In the data rows, the value 128 means zero.
In each game, the first row plays the second. By how much does the first row win? 6 means about a draw, 12 a big win and 0 a big loss. Wins can go round in a circle.
[159 112 177 106 152 142 111 150]
[ 83 115  95 166 118  82 164 148] ~ 8
[161 120 172 105 149 167 119 147]
[ 90 123  88 203 123  88 121  84] ~ 4
[142 170 111 133 113 146  98  88]
[189 160 171  86 128 187  94  85] ~ 7
[183 163 167  94 119 193 101  83]
[179 168 169  92 115 186  95  99] ~ 6
[186 124 209 108 133 184  99  89]
[149 110 182  97 161 161 115 141] ~ 9
[ 75 120  92 135 118  82 173 181]
[166 105 184 105 156 152 107 138] ~ 0
[153 164 103 121 112 145  95  82]
[ 83 123  95 207 130  74 166 142] ~ 5
[ 77 110  83 140 111  73 168 181]
[102  98 119  97 136  94 149 181] ~ 0
[ 95 118 101 196 121  93 113  88]
[190 164 158  88 129 183  95  89] ~ 8
[ 80 104  88 185 117  83 161 147]
[ 73 120  83 210 112  73 150 141] ~ 8
[104 123 113  84 140  95 139 178]
[103 116 108  89 138 102 148 190] ~ 6
[178 156 167 104 123 182  96  74]
[ 87 102  91 137 118  84 178 180] ~ 8
[ 88 110  95 206 121  82 116  88]
[ 72 113  92 134 122  76 170 183] ~ 2
[147 111 188  93 150 155 107 137]
[154 124 178 101 150 162 127 149] ~ 7
[151 112 185 109 159 158 102 139]
[ 91 102  93 181 111  84 167 138] ~ 7
[163 103 178 108 156 159 111 145]
[ 80 113  91 127 129  71 182 191] ~ 12
[191 113 190  98 141 192 105 109]
[ 78 122  94 196 117  77 161 141] ~ 6
[ 83 122  85 126 119  71 164 182]
[ 87 100  81 174 114  82 176 138] ~ 6
[184 119 204  99 134 191  98  93]
[ 97 116 124  99 135 104 154 191] ~ 12
[ 80 115  84 124 121  86 173 181]
[195 109 208 100 132 186  98  89] ~ 0
[ 87 117  94 196 124  90 113  93]
[141 187 115 127 124 137  95  86] ~ 4
[ 85 114  84 203 128  92 114  94]
[ 98 112 114 105 138 102 141 189] ~ 4
[148 182 107 119 123 144  99  93]
[190 176 172 104 127 190  93  89] ~ 7
[ 78 114  91 199 114  90 157 140]
[ 86 121  86 208 124  87 127  89] ~ 10
[ 90 107  95 141 122  78 188 182]
[ 74 119  92 190 122  76 159 131] ~ 9
[109 117 123  95 136  97 155 193]
[ 97 124  90 177 124 105 128  88] ~ 7
[155 101 182 101 152 152 114 156]
[101 119 124  90 150 102 156 192] ~ 12
[102 120 115  92 130 108 155 181]
[192 113 193  98 152 192 101  93] ~ 0
[ 88 110  91 128 110  87 181 182]
[ 93 113  83 193 124  97 130  86] ~ 8
[ 84 114 100 204 127  75 158 125]
[173 165 173  98 122 193 105  85] ~ 6
[150 176 102 121 126 147  97  79]
[ 87 112  92 128 119  91 184 177] ~ 3
[ 82 119  94 134 121  81 180 184]
[189 155 168  85 108 182  94  93] ~ 3
[145 182 103 119 118 149 101  87]
[152 108 170 102 148 160 123 148] ~ 5
[ 91 109  88 137 106  81 167 191]
[ 96 119 123  84 137 103 154 182] ~ 2
[ 77 106  95 206 115  75 146 137]
[101 118  87 187 122  90 119  81] ~ 9
[100 118 119  85 137 105 148 186]
[153 112 183 101 141 155 116 138] ~ 0
[102 125 117  90 128 115 166 191]
[ 80 115  89 133 117  72 167 182] ~ 9
[191 105 195  98 138 189  92  93]
[143 181 106 112 113 154 105  87] ~ 6
[ 73 108  91 190 117  78 168 130]
[ 86 115  88 116 119  89 187 186] ~ 2
[ 87 109  91 134 118  81 179 183]
[150 116 183  98 149 150 110 137] ~ 1
[186 154 170  93 114 178  99  91]
[ 91 129  79 194 122  85 120  92] ~ 5
[ 90 110  85 135 122  82 167 190]
[186 159 163  94 111 193  90  88] ~ 5
[ 80 113  89 131 110  86 176 187]
[191 120 196 102 144 185  96 104] ~ 0
[195 121 194 103 139 189  99  94]
[189 164 169  87 115 190  94  77] ~ 7
[ 86 107  93 205 114  85 163 130]
[103 125 119  99 135 105 151 193] ~ 2
[152 117 180 101 152 150 108 150]
[ 76 108  88 134 119  73 168 192] ~ 11
[100 117 113  94 133 104 154 183]
[146 171 105 127 114 143 103  87] ~ 10
[196 160 170  95 120 184  90  92]
[ 80 107  82 138 119  80 180 187] ~ 8
[103 114 130  96 136 108 156 187]
[193 177 163  98 126 184  93  84] ~ 5
[150 104 187 110 157 152 108 142]
[ 83 112  88 141 125  74 167 178] ~ 10
[188 109 202 108 145 192  91 100]
[142 167 104 109 120 143  89  90] ~ 5
[ 82 108  89 134 114  78 170 187]
[113 111 118  90 136 108 151 185] ~ 1
[101 118  94 184 134  97 124 102]
[ 86 116  92 183 117  78 167 143] ~ 4
[187 177 170  85 121 178  95  90]
[ 77 126  83 123 123  83 181 193] ~ 6
[ 87 115  95 184 121  86 158 132]
[194 115 200  99 146 193  97  89] ~ 7
[199 110 198 101 141 193  94  96]
[ 89 110  87 118 119  90 187 190] ~ 12
[164 116 179 103 155 156 114 153]
[ 88 118  91 197 122  93 113  82] ~ 3
[ 82 100  77 143 125  84 173 198]
[106 119  85 186 121  95 124  96] ~ 9
[ 87 106  92 182 137  83 165 139]
[145 164 109 117 114 149 101  89] ~ 6
[111 115 118  98 139 101 149 178]
[ 99 124 115 103 148 109 144 185] ~ 8
[146 168  99 121 123 145  97  84]
[193 153 171  91 105 184 101  89] ~ 6
[185 121 194 107 139 194 104  97]
[ 80 111  97 199 130  87 115  84] ~ 1
[ 92 123  96 192 130 103 114  88]
[107 107 118  99 139 103 151 187] ~ 5
[115 117 122  92 138 109 154 192]
[193 118 200 101 140 180 103  88] ~ 0
[101 127  84 180 123 102 123  98]
[105 105 125  97 128 114 168 190] ~ 3
[ 90 117  93 195 123  95 119  91]
[ 78 110  90 213 131  79 161 142] ~ 4
[ 80 109  98 189 117  87 169 140]
[ 89 127  94 211 121  91 121  84] ~ 9
[146 185 107 120 113 158 107  86]
[187 114 200 112 140 190 101  99] ~ 8
[109 110 118  92 126 110 150 185]
[114 111 116  97 147 103 156 192] ~ 5
[155 119 188 107 151 158 113 149]
[ 82 118  93 136 114  79 161 186] ~ 11
[144 178 107 119 121 136 103  96]
[188 175 171  99 127 180 103  81] ~ 8
[104 113 123  92 131 100 144 190]
[188 110 193 105 140 187  91  98] ~ 0
[186 107 205 106 127 188 104  95]
[ 98 113 115  97 127 103 146 196] ~ 12
[ 97 108  94 201 120  86 124 100]
[ 70 115  95 194 121  78 164 145] ~ 3
[113 119  85 183 105  99 120  93]
[188 167 169 108 125 183 104  88] ~ 7
[ 99 124  88 202 122  83 120  85]
[196 128 199  93 128 180 105 100] ~ 12
[ 98 117  98 191 125  88 121  87]
[187 106 202  98 139 182  90  80] ~ 12
[147 123 173  84 154 146 114 135]
[141 174 100 128 133 137  96  84] ~ 4
[141 168 102 139 119 141 102  78]
[186 158 174  91 123 183 104  96] ~ 7
[ 77 123  98 204 133  78 157 129]
[ 92 122  94 191 124  89 109  93] ~ 8
[ 82 110  89 139 118  87 169 182]
[ 83 112  80 210 114  77 150 138] ~ 11
[ 83 117  86 202 130  87 117  89]
[190 167 166  94 119 189 104  86] ~ 7
[ 85 102  86 181 112  81 163 140]
[ 80 106  97 133 119  70 163 188] ~ 4
[ 76 117  89 135 118  80 172 198]
[161 119 182  97 155 161 120 141] ~ 0
[ 98 118  95 182 119  93 122  90]
[158 117 176  99 144 164 111 154] ~ 7
[140 179 102 121 131 152 103  87]
[140 183 110 100 117 155 108  84] ~ 5
[139 166 103 128 123 147 112  89]
[ 80 117  93 200 108  77 154 142] ~ 5
[161 108 178 109 149 161 117 144]
[104 120  90 168 129 110 132  99] ~ 4
[ 94 125  86 160 118 102 119  96]
[188 157 170  92 129 180 102  90] ~ 7
[188 107 198  96 128 186  98  89]
[156 107 174 101 144 158 117 143] ~ 9
[150 116 177 113 152 161 118 146]
[188 169 175  95 110 189  94  88] ~ 6
[152 120 174  94 152 150 108 141]
[141 172 109 122 117 142  95  79] ~ 5
[146 166 104 127 112 157 101  82]
[ 94 101  87 177 114  82 167 132] ~ 6
[145 174 106 130 112 141  99  94]
[148 177 114 108 128 146  99  85] ~ 7
[153 180 108 109 122 138  94  91]
[ 83 121  93 130 120  83 165 189] ~ 2
[159 120 179 101 148 155 114 154]
[184 165 167  96 112 183 104  97] ~ 7
[157 168 105 115 116 144  93  88]
[148 166 113 121 128 149 103  94] ~ 6
[149 173 102 115 132 138 103  85]
[ 87 115  90 132 115  80 167 189] ~ 3
[ 86 121  94 121 112  85 180 183]
[104 121  89 207 117  88 126  87] ~ 12
[184 164 168  85 130 176 100  84]
[188 172 164  96 111 183 103  89] ~ 6
[ 77 118  96 205 126  76 158 145]
[187 169 164 104 128 177 100  84] ~ 8
[189 171 172 101 115 182 113  85]
[157 166 106 110 125 149 109  85] ~ 6
[154 104 178  94 156 161 120 148]
[187 160 156  96 110 184 108  86] ~ 6
[190 163 163  94 117 185  98  84]
[ 91 119 117  87 136  99 149 188] ~ 8
[184 163 163  89 109 191  98  82]
[179 175 170  92 120 180 110  90] ~ 6
[ 82 112  85 131 115  84 174 184]
[ 81 116  93 182 130  83 164 148] ~ 10
[ 80 115  98 117 133  85 180 184]
[102 121  95 180 117 101 115  98] ~ 8
[ 89 110 123  97 127 102 154 188]
[155 112 181 117 148 146 115 137] ~ 0
[188 116 193 104 131 183  98  94]
[ 76 108  96 205 122  76 152 133] ~ 4
[191 170 174 101 129 174  94  83]
[105 117 121  99 134 111 152 183] ~ 7
[151 169 101 108 131 151 101  81]
[145 168 109 115 116 154 103  89] ~ 5
[115 122 123  98 146 107 145 187]
[ 80 104  92 174 138  87 165 136] ~ 6
[102 102 121  90 135 107 146 191]
[185 168 177  94 115 179 103  80] ~ 4
[ 80 114  91 141 112  80 170 183]
[191 117 199 103 144 178  98  95] ~ 0
[ 76 115  94 126 128  76 181 190]
[183 106 201  99 145 182  97  98] ~ 0
[ 93 123 107 115 136 104 147 183]
[129 175 103 138 112 142  94  94] ~ 12
[197 111 200 110 150 191 103  94]
[153 172 108 113 114 143 103  79] ~ 3
[ 85 108  78 179 129  87 155 144]
[ 95 130  89 204 131  96 130 105] ~ 8
[102 118  89 183 122 105 112 103]
[161 103 180 105 160 152 110 149] ~ 9
[147 123 181  97 165 155 118 148]
[191 117 196  99 136 182  89  92] ~ 4
[162 179 109 108 117 142 100  76]
[111 114 117  85 131 111 151 187] ~ 4
[ 76 111  86 183 119  90 162 141]
[138 166 115 119 118 141  97  96] ~ 7
[ 76 118  86 130 125  73 167 177]
[ 84 119  88 205 122  76 159 134] ~ 11
[142 169 116 108 124 149  95  86]
[ 87 120  84 128 121  85 172 180] ~ 4
[185 124 192 100 139 189  93 104]
[ 99 104 115  95 143 102 145 185] ~ 12
[ 89 112  92 198 118  91 115  93]
[ 78 108  86 133 112  83 170 184] ~ 2
[ 81 109  90 179 118  87 151 141]
[ 91 121  90 120 122  88 177 179] ~ 4
[ 96 113 120  93 131 104 149 193]
[159 113 184 106 151 166 112 155] ~ 0
[ 97 129  89 178 120 106 130 101]
[188 165 166 104 113 193  92  82] ~ 6
[179 119 206 102 139 180 114  85]
[147 185 110 115 116 146 101  94] ~ 4
[ 99 108 119 103 131 104 151 183]
[ 97 112  82 197 132  88 121  95] ~ 6
[183 120 202 104 139 190 101  99]
[184 115 198 103 141 194 106  87] ~ 5
[ 74 123  90 129 117  84 174 192]
[103 116 115  97 136 107 158 179] ~ 0
[149 114 192  99 144 158 115 141]
[151 118 180  98 161 165 124 153] ~ 6
[189 164 169  88 119 187 100  93]
[ 80 117  87 131 112  84 177 197] ~ 8
[ 96 127  91 161 109 100 123  91]
[154  98 174 110 157 156 116 154] ~ 6
[183 174 167 102 119 189  93  95]
[ 89 122  89 194 107  84 131  89] ~ 6
[ 97 104 126  88 130 103 152 178]
[ 83 118  89 196 119  93 108  92] ~ 9
[180 183 161  92 122 187 107  88]
[136 170 101 129 114 138 106  90] ~ 6
[ 88 120  83 198 120  95 130  97]
[144 170 108 110 126 148 106  77] ~ 6
[102 108  94 197 128  96 122  96]
[106 107 115  97 125 115 155 185] ~ 6
[ 83 113  95 143 121  75 167 185]
[138 162 114 126 104 140  94  78] ~ 8
[177 158 161  92 116 178  99  87]
[ 79 120  87 116 118  78 175 193] ~ 8
[ 76 113  85 195 109  73 162 136]
[189 163 161  91 124 180 102  89] ~ 6
[ 85 104  88 186 114  75 144 133]
[ 87 110  95 127 114  87 169 197] ~ 3
[102 115 125  97 133 108 139 188]
[ 93 117 122  98 139 101 147 195] ~ 7
[ 78 114  94 134 121  81 176 195]
[143 176 107 123 112 144 100  85] ~ 11
[108 118 120  87 134 112 152 176]
[186 160 169 103 122 189 102  82] ~ 4
[102 125 114 100 125 115 148 178]
[153 102 174 102 139 165 134 148] ~ 0
[182 158 171 111 126 186 107  88]
[151 110 172 108 148 160 116 153] ~ 7
[184 114 192 105 137 188  99  93]
[137 169  98 128 133 139  96  91] ~ 2
[151 179 100 122 127 140 101  84]
[193 116 203  97 134 185 102  90] ~ 11
[154 110 179  97 146 163 116 155]
[ 85 112  81 130 119  73 173 181] ~ 11
[144 106 183 101 166 160 119 149]
[154 170 114 112 117 139 110  86] ~ 5
[ 96 110 114  97 137 101 148 195]
[142 167  99 116 126 142 108  83] ~ 8
[ 88 105  93 190 123  76 156 136]
[187 161 175 100 120 189 102  86] ~ 6
[143 165 110 117 112 149 103  78]
[185 162 170  94 111 184  91  84] ~ 6
[104 100 113  94 130 107 145 184]
[180 167 169  97 115 181 100  96] ~ 6
[ 83 111  94 174 128  88 172 143]
[ 83 100  85 168 128  78 156 159] ~ 6
[ 85 114  82 131 128  79 168 185]
[194 108 201  90 146 185  95  98] ~ 0
[183 154 163  97 119 187  98  79]
[ 87 114  84 130 121  90 179 184] ~ 8
